One turn moves each row of this set onto another row. After a few examples, where does it send each row asked below?
Zutu: [-10.8 -18.8  11.2   4.2 -22.5 -18.5  -2.6  15.4 -17.9 -11.2 -26.5  17.7
 -14.8 -40.9  11.9  21.2  -0.1   4.9 -10.9  38.8 -15.3  19.5]
kuru: [ -7.8   7.4  26.5 -30.8 -27.5  11.5 -10.4  30.2  10.9 -34.7  -7.3  16.0
  -2.4 -19.1 -18.6  30.2 -35.1  27.1  10.8  12.4   9.4   1.9]
Vifu: [ 27.1  11.1 -11.9   4.3 -11.7   4.8  -6.2 -31.7  43.1  12.8  -2.8   8.8
  -2.5   1.2 -27.0  -1.5 -14.5  -7.2 -20.9   0.3   3.5 -29.9]
funa: [ -6.7  -3.1  -7.2 -14.5  -8.2   9.2 -24.3  29.1  17.0  -2.4 -30.2 -19.9
  -7.4  12.4  26.8  15.1 -41.6  -0.3  36.2 -20.3  15.1  -5.9]
pag: [-25.0  -7.8  16.8 -28.3 -10.8   3.9 -12.5  31.9  -2.0 -30.4 -14.3  29.6
   5.0 -24.1  -1.0  35.2 -12.5  25.6  -6.5  -2.3  13.6  -9.4]
saka: [-29.0 -13.1 -16.4  27.1  22.6   1.5 -25.3  39.6 -19.0  12.8 -12.1  -1.1
 -12.3  -3.9  16.3  18.2  -8.8  -1.0   8.1  10.6 -14.8  12.5]
tumok: [  4.6 -18.3  15.6 -25.1 -28.1   0.3 -12.0  19.5  -8.4 -29.5 -21.9  21.5
   8.9 -37.9   6.9  19.7 -15.5  30.9   9.3   5.1  21.9   7.6]
Dez: [-30.0 -18.9  -4.3  -7.7   5.5   5.9 -43.0  32.9   5.3 -17.3 -18.0 -12.0
   6.3  -4.3   8.6  12.3 -29.9   7.4  21.0 -22.3  16.4   1.9]
Damip: [ -7.5 -10.3  -9.6  46.2   4.6   1.3 -18.7  30.2 -16.0  16.8 -32.1 -14.2
 -13.3  16.3   8.8   6.9  -2.7   2.5   7.7  20.3 -20.0  23.3]
Kud: [ 15.7 -18.3  -5.6  -4.6 -29.5   6.8  17.8  17.0   7.0   0.4  22.4  36.0
  -5.3  22.1  -8.9 -20.3  13.4 -12.6  18.8 -25.7 -47.4  29.1]
til: [ 10.8  21.2  31.7 -26.6 -32.1  21.5   6.1  -7.4  46.2  30.0  -0.7   7.7
 -16.3   1.1 -14.2  -5.2  16.0 -11.7   2.8 -20.4 -20.8  -4.7]
lak: [ 17.3  -0.8   8.5  -0.8 -42.9  20.4  22.3  29.2   2.9   6.5  12.4  41.1
  -7.0  20.5  -8.3 -25.4  14.5 -11.4  12.6 -19.2 -31.8  36.1]
degid: [ 24.9   0.3 -16.4  20.3  -2.1 -34.7   5.4  19.2  17.6 -19.8  -2.4   7.6
  -4.7  25.1 -23.6 -44.8 -25.4   9.1 -20.2 -13.1 -12.7   9.9]
sigol: [ -0.1 -30.9  36.7  -2.0 -14.5   2.7   7.5  19.8 -13.6  -0.9 -38.4  24.2
 -27.3 -10.8  -5.9  19.7 -10.5  13.8 -23.2  32.7 -15.8  21.1]
lanod: [-20.0 -24.0  26.8   2.8   0.0  -4.5  -0.9  35.6 -15.2 -13.5 -34.1  17.4
 -16.8 -24.5  14.1  21.3   2.9  -3.3 -25.8  20.1 -21.5   5.7]
sira: [-26.0 -13.5 -11.7   9.5 -16.0  12.7 -35.2  22.9  22.5 -14.8  -4.4 -21.2
 -21.4 -12.4  -2.1   4.4 -30.7  10.7  38.4 -18.5  15.9  14.1]
gedim: [ 16.5  15.9  -8.1   2.6  -6.1  -0.1  -5.0 -25.2  45.7  21.5  -4.5   3.1
 -14.6  17.6 -40.6 -16.7 -13.4   9.8 -14.2  -8.4   7.3 -17.7]
liva: [-14.5  -7.8   2.9 -38.3 -33.8   1.9  11.8  30.1   6.8 -25.6 -19.5  39.0
 -10.4  -1.0  12.4  32.7 -20.3  25.1  13.9  -4.7  15.3  -8.6]
Kura: [ 29.7   6.4  -5.8  16.3  -1.1 -18.4   8.2  12.5  14.7 -12.2   5.6   2.0
 -15.4  30.6 -37.5 -45.5 -14.0   8.7  -3.1 -13.9 -29.5  13.6]
Mov: [ 37.7   0.4 -18.7  20.4  -5.6 -27.5   1.7   1.3  11.6 -27.5   9.8   5.2
  -2.6  19.0 -26.2 -29.6 -17.0   7.3  -7.3 -23.8 -26.5   3.6]
zikit: [ 21.0  11.6  24.4 -28.4 -32.6  25.0   0.9 -10.8  31.7  31.2   1.4  15.9
  -3.4   0.0   2.9   3.9  13.6 -30.4   4.3 -11.4 -32.1  -3.0]
sofi: [ -2.9 -11.5  18.0   3.0 -19.4 -24.0  24.1  35.6  -7.0 -24.5 -41.4  15.5
 -31.7  -7.1  21.9  23.7  -8.8   0.7 -18.5  14.8 -28.4   4.4]
diz: [-16.5   1.5  21.0 -32.2 -45.6   8.8 -10.1  19.9  12.2 -40.2 -23.1  19.5
   2.3 -16.9  -2.3  21.4  -1.5  28.5  10.0  -0.4  18.2  -5.0]
ruma: [-10.9  -8.5 -29.4  38.7   8.1  -2.3   1.9  33.7  -2.8  18.2 -24.7   0.6
 -28.4  13.0  20.0  24.8 -23.5  -4.3   9.4  19.2 -10.7   1.4]
Nupar: [ 28.8   2.5 -13.5  17.7  -2.5 -25.0   0.3  26.5  19.9 -21.8   7.3  10.5
  -5.6  17.7 -25.8 -43.1 -20.6  -8.5 -17.0 -28.2 -26.0   9.8]
komi: [ -9.2  -6.6  -3.5  32.5   9.6  -5.0 -17.8  18.8 -20.9  26.9 -15.3 -10.1
 -39.4  -6.2  15.6  14.6  -2.4  16.5  13.8   5.6 -19.1  29.6]
Bib: [ 11.9  -3.7  10.7  -5.4 -29.4  17.0  29.7  27.2  18.9   4.5  18.4  33.4
 -20.0  18.0 -23.2 -26.8  18.0  -6.7  14.0 -16.0 -42.7  23.9]
Mub: [ -3.4 -22.2  -5.8   4.2 -13.3  11.8 -34.8  30.5   2.1  -3.6 -13.8 -12.4
  20.6 -12.9   5.3  25.1 -34.8  16.1  33.4 -12.8  17.6  19.2]
vod: [ 13.5  26.6  -8.5   2.0  -7.7  -8.3  -7.1 -16.6  46.7  29.6  -9.3   6.6
  -3.5   5.6 -16.5  -4.8 -16.3   3.9 -28.7  -3.1  15.5 -24.9]
sefog: [ 13.4  27.1 -15.1  15.5 -23.0  -5.0 -11.9 -28.9  38.5  16.5  -7.9   4.8
  -8.4   9.0 -30.3 -11.3 -17.6   0.8 -22.7  -4.6  15.6 -15.6]
nes: [ 12.2  13.5  27.3 -33.2 -26.1  13.0  -5.6  -3.2  40.0  37.7  -7.7  18.4
  -9.7  -3.4   2.9  -6.0  11.2 -29.2 -14.6 -25.0 -19.1  -4.8]
Did: [-14.5  -0.4 -16.0   5.1 -10.9  14.8 -42.3  18.1   8.9  -2.9 -21.0 -18.7
   4.9  10.3   7.2   7.5 -17.5  23.3  37.1 -17.3  27.2   3.1]
nop: [ 30.8  10.7 -14.0  25.1 -16.0 -25.5   2.9   7.3   0.4 -19.1   0.1   9.9
 -10.1  26.8 -23.8 -46.5 -15.2   7.4  -8.0 -18.1 -17.8  21.2]
faris: [ 22.1  18.4 -16.5   0.0  -0.1  -3.8 -10.8 -12.6  39.3  21.4  -1.2  22.5
  -2.2   9.3 -30.6 -12.3 -22.1  -0.5 -30.2  -6.4  11.4 -24.6]
Kezik: [  5.5  -2.0  -3.9  -6.3 -26.5   5.7  17.4  34.1  14.6  13.6  26.6  46.2
 -12.4  10.6  -7.9 -18.9  17.2 -16.1   5.8 -31.6 -40.2  25.8]
Fopad: [  2.1  13.0  27.8 -28.0 -38.6  23.3   6.0   9.4  46.5  39.0  -4.5  16.3
  -6.7  -3.3  10.3  -1.6  15.0 -25.4  -1.0 -19.3 -15.0   1.5]
zem: [  8.5  -1.9   1.9  -5.8 -29.3   3.7  25.9  46.9  10.0  -0.1  21.0  39.4
  -6.6  18.7  -2.3 -27.8  11.0  -5.5  12.9 -22.2 -38.2  32.7]
Gem: [-17.4 -16.8 -11.9  34.3  -6.6  -7.2 -25.0  27.3  -8.9  16.3 -16.6 -13.9
  -3.2 -15.0  11.6  28.8 -18.6  -7.5  14.6  22.6 -19.2  31.0]
defub: [ 12.0  26.4  30.6 -16.9 -48.5  29.6   0.7  -4.7  38.4  31.2  -6.3  11.5
  -2.9  -0.3  -4.8   3.7   7.7 -25.6  -2.9 -15.1 -11.7   1.5]
Lukur: [ -9.6  -7.9  23.7  10.1 -27.1  -3.4  13.4  32.1 -12.9 -19.0 -33.4  25.2
 -15.6 -10.3  -1.5  22.0  12.5   7.3 -20.4  39.5 -26.9  13.8]

nes moves to faris
ruma moves to sofi
zikit moves to Vifu
Now these:
tumok moves to Mub
Did moves to Damip
pag moves to Dez
lak moves to defub
komi moves to sigol
Kura moves to Bib
zem moves to Fopad

One turn moves each row of this set onto another row. After a few examples, where does it send each row asked below?
viv: [-10.7  28.6   5.2  12.6  -6.2  -1.0  12.8 -32.4  22.9  -5.1   6.6 -18.5
  17.5  26.5  -4.9  -5.1  36.0  18.9  20.2  12.3   8.2   2.2  21.2  17.7]
gofa: [-32.2  -2.8 -20.0  24.3 -17.4  29.5  -8.1 -14.9  42.9 -33.5   0.7  33.1
  16.3  19.7 -27.9  26.5   9.0   1.5   2.1  21.0 -40.0 -10.2 -12.0 -15.8]
vev: [-11.1  77.6 -36.3 -30.8  -1.7   5.3   1.0 -21.5  37.3 -34.6   0.1  13.6
  35.4   3.3 -44.7 -17.7 -12.8 -17.0  26.3  -2.6 -12.0  44.0  -6.8  37.6]
zir: [ -6.2  30.3 -11.7   1.2 -26.7  -0.9   3.2 -23.4  38.1 -14.8  29.3   7.6
  -0.5   5.8 -58.6 -40.5   0.8  -0.7  18.5  21.9 -36.8  34.2   3.2  36.8]
Buzal: [ 18.0  -5.2 -29.0   6.4 -17.7  17.2  14.2 -40.4  -9.1  12.7  -8.6  26.7
  -0.8 -22.9 -57.9  36.8  -7.6   5.4  27.5 -18.2  -0.2   9.6 -13.9  16.2]
Sarig: [ -2.4  10.6  -5.3 -32.6  10.4  16.1 -21.7 -18.4   5.8 -23.0  23.5  -0.4
   0.9  12.8 -28.4  -0.9 -19.1 -62.5  -4.5  24.4  -7.2  21.4  -7.5  33.0]
zudem: [ -3.2  33.5 -60.5 -23.6   5.1  16.2 -15.1 -13.9  12.6 -25.1  15.0 -19.0
  24.0  27.8  -8.3   8.5  17.6 -25.6  36.1 -19.6  19.7   5.2  12.8   9.2]
folef: [-13.1  25.4  22.5 -12.8   8.5 -10.7  -5.7 -23.9  -1.9 -37.1 -14.8  -1.9
  -0.3 -14.1 -26.1  16.5 -15.3   0.1  -9.8  47.4 -23.1   5.3   3.3  34.8]
rimor: [ 12.4  24.1 -40.7 -51.6  14.6  11.9   8.7 -28.7   5.8 -30.0  -3.4   2.1
  16.6 -18.5 -23.6  22.8   3.6 -53.5 -15.8  26.3  -1.3  16.2  -5.4   4.7]
gadav: [-24.4   6.0 -25.6 -33.5   2.8   2.1  -7.4 -13.8  16.8 -42.7 -34.1   4.7
  25.9 -25.9 -66.0  22.5  -0.5 -44.1 -11.6  16.6 -15.2  24.2   5.6  30.3]
fug: [  8.1  41.6  -4.7  17.1 -16.1  33.8  16.0 -22.5  -2.0 -46.2  -4.5  19.1
   1.8   3.5 -37.0  10.7   1.6 -17.1  37.9 -17.9   8.1  34.1 -42.8  40.5]
sil: [ -0.4  29.3 -32.1  -4.1 -15.4  22.8   7.1 -43.6 -27.6 -12.5  -9.5  29.3
   6.7  -3.4 -67.0  37.9 -26.7  -8.5  38.6 -19.3   8.9  20.8 -17.7  32.1]
Vumuk: [  7.8  32.3 -75.0 -19.5 -13.5  -1.6  -9.4 -26.8  52.0 -13.5  -5.3   0.0
  42.9 -16.9 -40.3   4.2 -31.6  -3.5  24.1   2.8  11.5   3.8  -8.3  30.9]
Sifus: [-43.6  27.7 -37.1   3.2  -2.7  39.6  -7.7 -37.1  31.3 -29.3  -4.5  43.5
  45.5  37.5 -43.3  34.6 -10.3 -32.9  11.9  14.0 -15.1   5.2  -5.6  -7.3]
Zeved: [-31.3   8.5 -11.2  13.8  -7.9  -9.9   3.3 -28.7   5.1  -8.3 -11.0 -20.5
  13.7  16.9 -53.8  -1.9  36.7  27.8  31.1  30.6  -5.5   9.4  22.8  22.7]
desu: [ 25.3  45.2 -33.7 -15.8  -4.8   6.4  15.9 -25.4  54.1  -6.1  20.9  -2.4
  20.8  -2.1 -10.7 -28.5   8.1  -3.7  15.3  23.7  -1.7  26.1 -29.9  18.6]
zed: [ 26.7  10.8  -1.2  24.4 -16.7  27.0  25.8 -19.3  14.1 -21.0  -4.6  18.4
  -6.3 -17.2 -25.6  11.5  21.7  -0.3  25.5 -17.0  -2.7  24.4 -39.2  22.3]
Vufu: [ -5.4  42.6 -53.6 -15.3  -1.4 -15.2 -14.9 -30.9   6.9 -18.6   2.3   8.4
  12.1 -16.0 -70.0  -2.0 -33.3  16.2  39.9  27.4 -31.2  15.7  14.9  32.0]
puv: [-21.8   2.4 -47.9  13.6  22.0  29.4 -19.2 -31.9  27.6 -11.1  -7.1  35.4
  37.1  17.4 -36.1  41.2 -12.7 -16.3  26.0  31.8 -21.9  -8.1  -8.2 -16.5]
duduk: [-26.9  19.8 -19.6  26.6  -0.6  38.4  -6.3 -26.1  23.4 -41.5  16.3  28.5
  13.9  41.2 -25.7  12.5   5.9 -16.5  19.0  48.5 -29.3   3.1 -26.4  -8.4]
dito: [ 16.1   7.2  -3.1  25.5 -13.3  19.7  21.8 -33.5 -10.5 -12.8  -0.8  30.1
 -14.4 -18.7 -62.0  14.5  12.9  -3.7  35.4 -10.9 -23.2  29.1  -6.6  24.0]
Gid: [-25.9  27.0 -72.7 -33.7   3.6   4.7 -17.5 -10.4  -9.4 -30.3  -8.5 -15.8
  20.7  14.0 -51.9  17.3  23.0  -7.8  40.2  -7.3   0.1  14.0  16.8   7.0]
feb: [  2.8  -9.0 -24.0   4.8   0.9  -5.3  -0.2 -30.9  20.5 -38.6 -24.4 -11.7
  19.2 -30.4 -43.6  22.0  -9.0 -23.6  -3.8  57.1   3.1  -7.1   2.3  33.8]
kiviz: [-28.1  22.9 -31.5  15.0   9.5  22.3  -3.2 -30.5  14.6 -34.9  -7.7  43.2
  19.2   9.0 -36.8  40.1   3.1   1.6  16.0  30.4 -51.5  -5.1  10.0 -24.0]
miker: [ -3.1  15.4  10.6 -19.2 -28.9   6.6   4.0 -31.1  24.4 -31.1  13.4  -0.4
   4.2   0.6  -7.3  12.7 -16.0 -28.9 -34.5  17.0  -0.6  -7.4   7.5  30.1]
rig: [ 12.7  31.4 -31.7  -3.0 -16.0  30.8   9.0 -30.1  -3.8 -20.3 -11.5  15.9
  14.8  -0.5 -31.0  33.3 -18.4  -6.9  32.1 -21.5  30.6  15.3 -51.6  31.5]
Gegu: [-17.5  43.6  -5.9  -5.3   3.2  12.1 -11.1 -16.0  19.3 -19.9  18.4 -12.1
  18.7  41.9  -4.0  -8.5  21.0 -14.7  31.4 -19.3   6.8  16.6  21.9  25.4]
zot: [-25.2   1.0 -61.6  -9.9 -18.8  -5.7   2.3 -24.7   5.3 -16.6 -19.6 -22.1
  23.0   1.8 -59.9  18.3  35.9  18.9  25.4  15.5   5.8  -1.3  19.0   6.6]
ruri: [-30.6  37.7 -24.1  -7.7   6.4  38.0   0.4 -27.4  27.0 -25.3  -1.0  34.8
  32.8  37.3 -10.8  30.4   4.9  -9.4   4.5  27.4 -17.1   5.9 -36.0 -21.9]
nav: [  8.8  20.3 -40.5 -15.9 -35.0 -14.9  11.2 -29.5  39.2   1.6   9.5   4.8
   5.7 -25.4 -39.5  -4.4  -5.9  36.4   0.8  16.1 -27.8   0.0   5.3  10.9]

Sarig moves to miker
Sifus moves to ruri
Buzal moves to sil
Now these:
zir moves to nav
zot moves to Gid

